In the rows, zero is written as 100.
T: rows in several groups, each row roughly a mix of its group's directions
T (89 x 16)
114, 102, 108, 110, 152, 84, 121, 103, 72, 98, 75, 107, 77, 102, 98, 158
125, 84, 133, 73, 70, 129, 74, 77, 100, 126, 56, 103, 107, 104, 118, 119
106, 108, 136, 87, 102, 107, 132, 106, 107, 135, 77, 124, 95, 110, 122, 158
126, 97, 101, 99, 129, 114, 80, 81, 78, 103, 54, 107, 90, 95, 109, 161
76, 113, 104, 137, 129, 59, 127, 132, 88, 88, 132, 94, 66, 94, 91, 104
105, 164, 63, 102, 107, 105, 100, 129, 110, 82, 138, 116, 108, 96, 80, 95
102, 64, 151, 97, 94, 100, 106, 87, 92, 128, 59, 98, 81, 106, 126, 135
95, 157, 104, 128, 80, 142, 79, 96, 110, 90, 113, 124, 73, 94, 112, 122
82, 57, 69, 98, 89, 101, 75, 73, 123, 98, 107, 91, 125, 94, 109, 45
122, 76, 106, 64, 71, 134, 71, 69, 110, 118, 62, 102, 129, 106, 112, 94
90, 54, 89, 107, 122, 99, 132, 48, 111, 108, 110, 96, 141, 85, 117, 99
126, 114, 139, 77, 84, 122, 96, 100, 99, 125, 59, 117, 88, 110, 112, 149
133, 98, 119, 86, 73, 138, 64, 52, 113, 109, 77, 106, 115, 80, 109, 98
129, 132, 129, 92, 93, 104, 79, 133, 68, 74, 80, 96, 59, 114, 74, 102
75, 114, 144, 141, 92, 79, 110, 120, 101, 107, 123, 100, 47, 96, 114, 108
86, 125, 84, 103, 108, 77, 109, 159, 79, 73, 121, 92, 78, 121, 73, 80
121, 85, 55, 81, 129, 127, 81, 64, 100, 89, 67, 110, 134, 99, 99, 116
77, 123, 79, 107, 111, 72, 116, 161, 84, 81, 121, 94, 78, 122, 78, 92
130, 101, 163, 86, 87, 105, 103, 92, 92, 128, 65, 104, 81, 98, 109, 135
66, 54, 96, 111, 117, 86, 127, 77, 116, 133, 93, 106, 112, 97, 138, 128
87, 97, 55, 99, 93, 105, 105, 74, 133, 107, 135, 102, 151, 81, 103, 73
99, 124, 74, 101, 89, 99, 104, 100, 114, 85, 155, 93, 130, 86, 81, 49
116, 93, 47, 93, 148, 115, 93, 73, 91, 78, 73, 111, 124, 99, 94, 123
82, 79, 86, 110, 97, 100, 117, 58, 134, 125, 132, 103, 141, 75, 125, 85
129, 86, 80, 58, 82, 131, 72, 74, 103, 107, 66, 99, 144, 102, 98, 103
92, 117, 79, 104, 121, 76, 126, 142, 76, 67, 132, 87, 96, 114, 67, 75
140, 117, 154, 100, 118, 106, 124, 84, 75, 97, 84, 104, 83, 89, 93, 142
66, 50, 69, 114, 116, 69, 111, 88, 108, 97, 119, 81, 118, 96, 103, 59
133, 135, 144, 96, 82, 119, 74, 107, 86, 106, 72, 107, 66, 98, 99, 135
100, 107, 61, 96, 109, 94, 114, 93, 109, 78, 144, 95, 136, 90, 76, 49
135, 112, 121, 88, 76, 135, 77, 54, 121, 119, 82, 112, 115, 74, 112, 119
97, 81, 77, 95, 153, 62, 138, 120, 79, 79, 107, 91, 108, 113, 76, 84
132, 122, 139, 90, 99, 110, 85, 116, 74, 92, 60, 104, 60, 110, 89, 134
133, 122, 146, 86, 82, 125, 82, 101, 88, 111, 62, 110, 77, 104, 105, 140
122, 158, 131, 98, 98, 109, 110, 125, 100, 113, 100, 125, 80, 99, 100, 147
92, 73, 59, 92, 131, 64, 120, 113, 92, 82, 119, 81, 125, 103, 77, 63
135, 115, 170, 96, 90, 107, 105, 96, 87, 114, 80, 104, 74, 93, 101, 132
101, 130, 73, 122, 96, 113, 57, 115, 82, 54, 123, 88, 82, 95, 78, 73
111, 151, 94, 83, 90, 92, 134, 145, 91, 90, 133, 97, 112, 107, 67, 105
71, 102, 62, 105, 125, 75, 143, 110, 124, 108, 142, 110, 130, 98, 101, 87
102, 69, 119, 102, 98, 114, 100, 49, 119, 134, 77, 110, 114, 82, 135, 131
116, 87, 59, 98, 147, 120, 83, 65, 91, 84, 66, 113, 114, 97, 104, 131
143, 128, 149, 92, 98, 115, 91, 105, 74, 91, 72, 103, 68, 100, 86, 129
102, 57, 125, 98, 86, 120, 70, 56, 110, 122, 61, 102, 100, 95, 131, 105
87, 111, 92, 90, 54, 127, 90, 94, 132, 97, 127, 106, 123, 104, 101, 43
63, 115, 85, 132, 98, 83, 111, 116, 116, 82, 153, 98, 85, 95, 96, 57
100, 142, 76, 101, 102, 86, 116, 136, 95, 76, 147, 93, 107, 102, 67, 69
113, 59, 159, 109, 89, 98, 87, 76, 76, 101, 71, 79, 71, 93, 108, 101
118, 109, 66, 109, 141, 125, 80, 74, 86, 83, 69, 114, 99, 95, 105, 149
125, 156, 127, 101, 88, 114, 78, 124, 91, 106, 86, 113, 66, 99, 97, 139
81, 64, 73, 119, 106, 91, 89, 85, 90, 66, 123, 74, 108, 93, 88, 45
97, 107, 83, 126, 91, 110, 48, 105, 75, 55, 108, 78, 73, 95, 82, 71
116, 120, 136, 86, 91, 115, 104, 110, 101, 129, 65, 121, 84, 111, 118, 157
105, 76, 50, 90, 114, 129, 69, 56, 111, 88, 79, 108, 132, 96, 108, 88
113, 162, 83, 110, 93, 124, 70, 128, 89, 67, 116, 109, 81, 99, 80, 107
86, 45, 84, 106, 87, 105, 55, 78, 86, 85, 70, 74, 94, 107, 106, 72
110, 47, 105, 66, 75, 100, 82, 81, 108, 121, 76, 83, 133, 104, 107, 66
111, 160, 79, 113, 101, 143, 82, 95, 99, 80, 102, 123, 92, 96, 99, 138
73, 74, 61, 105, 95, 95, 95, 87, 118, 94, 132, 89, 134, 96, 103, 44
118, 136, 108, 100, 125, 96, 150, 99, 98, 111, 113, 114, 110, 85, 92, 157
120, 149, 106, 94, 74, 105, 70, 136, 93, 76, 116, 96, 81, 104, 69, 67
77, 58, 86, 98, 83, 77, 96, 96, 119, 104, 122, 81, 121, 97, 100, 36
104, 125, 41, 120, 132, 122, 72, 81, 96, 72, 101, 111, 106, 86, 96, 125
111, 153, 88, 77, 104, 118, 123, 123, 120, 120, 102, 136, 118, 110, 103, 140
76, 118, 77, 136, 137, 68, 125, 124, 92, 77, 138, 98, 78, 94, 87, 100
124, 92, 174, 111, 93, 106, 110, 88, 77, 99, 84, 95, 67, 92, 105, 122
90, 69, 93, 83, 61, 112, 73, 81, 125, 107, 103, 93, 128, 100, 110, 43
69, 77, 48, 101, 119, 84, 123, 97, 116, 94, 132, 98, 135, 101, 97, 66
99, 66, 98, 95, 80, 125, 71, 49, 127, 124, 81, 105, 126, 85, 128, 94
103, 131, 84, 124, 152, 91, 120, 115, 76, 75, 103, 111, 76, 100, 87, 142
93, 114, 69, 94, 64, 138, 70, 82, 128, 88, 119, 106, 126, 99, 103, 56
126, 101, 97, 85, 80, 134, 79, 46, 126, 117, 88, 110, 134, 74, 114, 108
106, 152, 88, 101, 90, 91, 100, 141, 96, 77, 140, 94, 96, 102, 66, 68
88, 46, 84, 85, 86, 84, 88, 85, 115, 108, 103, 81, 131, 97, 103, 44
86, 134, 58, 107, 119, 88, 126, 120, 116, 87, 151, 110, 123, 93, 85, 82
112, 57, 116, 57, 71, 100, 95, 95, 102, 117, 81, 83, 132, 116, 98, 57
98, 105, 78, 125, 94, 106, 57, 102, 80, 53, 118, 78, 82, 93, 79, 59
110, 85, 138, 87, 86, 111, 87, 94, 96, 130, 48, 106, 80, 111, 122, 144
114, 99, 80, 108, 161, 93, 108, 93, 74, 85, 72, 108, 91, 100, 96, 152
118, 83, 128, 101, 131, 80, 106, 102, 70, 113, 60, 95, 78, 100, 104, 155
86, 140, 108, 115, 112, 70, 137, 150, 95, 105, 129, 105, 77, 106, 91, 123
105, 52, 110, 94, 89, 123, 73, 47, 110, 115, 66, 98, 114, 92, 126, 94
100, 124, 165, 109, 66, 97, 107, 124, 96, 123, 102, 98, 64, 102, 110, 121
101, 67, 149, 105, 97, 103, 80, 94, 87, 115, 54, 101, 61, 112, 125, 119
120, 78, 129, 94, 93, 124, 82, 60, 105, 122, 53, 109, 96, 91, 123, 136
81, 41, 90, 115, 106, 84, 98, 74, 92, 81, 111, 73, 109, 94, 98, 50
129, 93, 155, 95, 80, 117, 74, 87, 79, 105, 59, 92, 70, 100, 104, 120
139, 107, 153, 92, 95, 119, 86, 83, 82, 102, 61, 105, 75, 96, 101, 134
107, 88, 122, 115, 138, 65, 115, 113, 70, 111, 79, 91, 71, 94, 101, 152

one row of each group, then the others: which group is each in?
76, 118, 89, 104, 80, 88, 120, 125, 117, 89, 152, 95, 107, 106, 85, 45  E
97, 51, 82, 96, 104, 115, 96, 44, 112, 100, 97, 92, 141, 87, 113, 75  G
72, 114, 30, 110, 110, 92, 87, 120, 111, 82, 129, 99, 115, 104, 90, 74  Q

118, 132, 109, 114, 82, 123, 46, 112, 75, 71, 88, 92, 60, 97, 87, 106  Q
119, 165, 111, 90, 99, 110, 106, 129, 109, 116, 100, 128, 89, 103, 98, 145  Q
87, 79, 129, 105, 100, 90, 80, 130, 78, 103, 58, 97, 48, 129, 110, 115  G
118, 95, 132, 87, 77, 120, 67, 95, 89, 119, 46, 102, 75, 110, 113, 136  Q
141, 135, 149, 95, 99, 110, 95, 111, 73, 86, 81, 102, 65, 101, 81, 124  G
71, 110, 62, 117, 100, 87, 104, 114, 115, 78, 149, 94, 110, 95, 86, 50  E
120, 77, 143, 91, 107, 97, 98, 88, 84, 126, 52, 99, 84, 101, 116, 148  E
131, 68, 110, 79, 110, 107, 75, 76, 81, 116, 45, 94, 108, 98, 110, 137  E
107, 61, 143, 120, 90, 97, 73, 78, 69, 84, 82, 70, 66, 90, 99, 84  Q
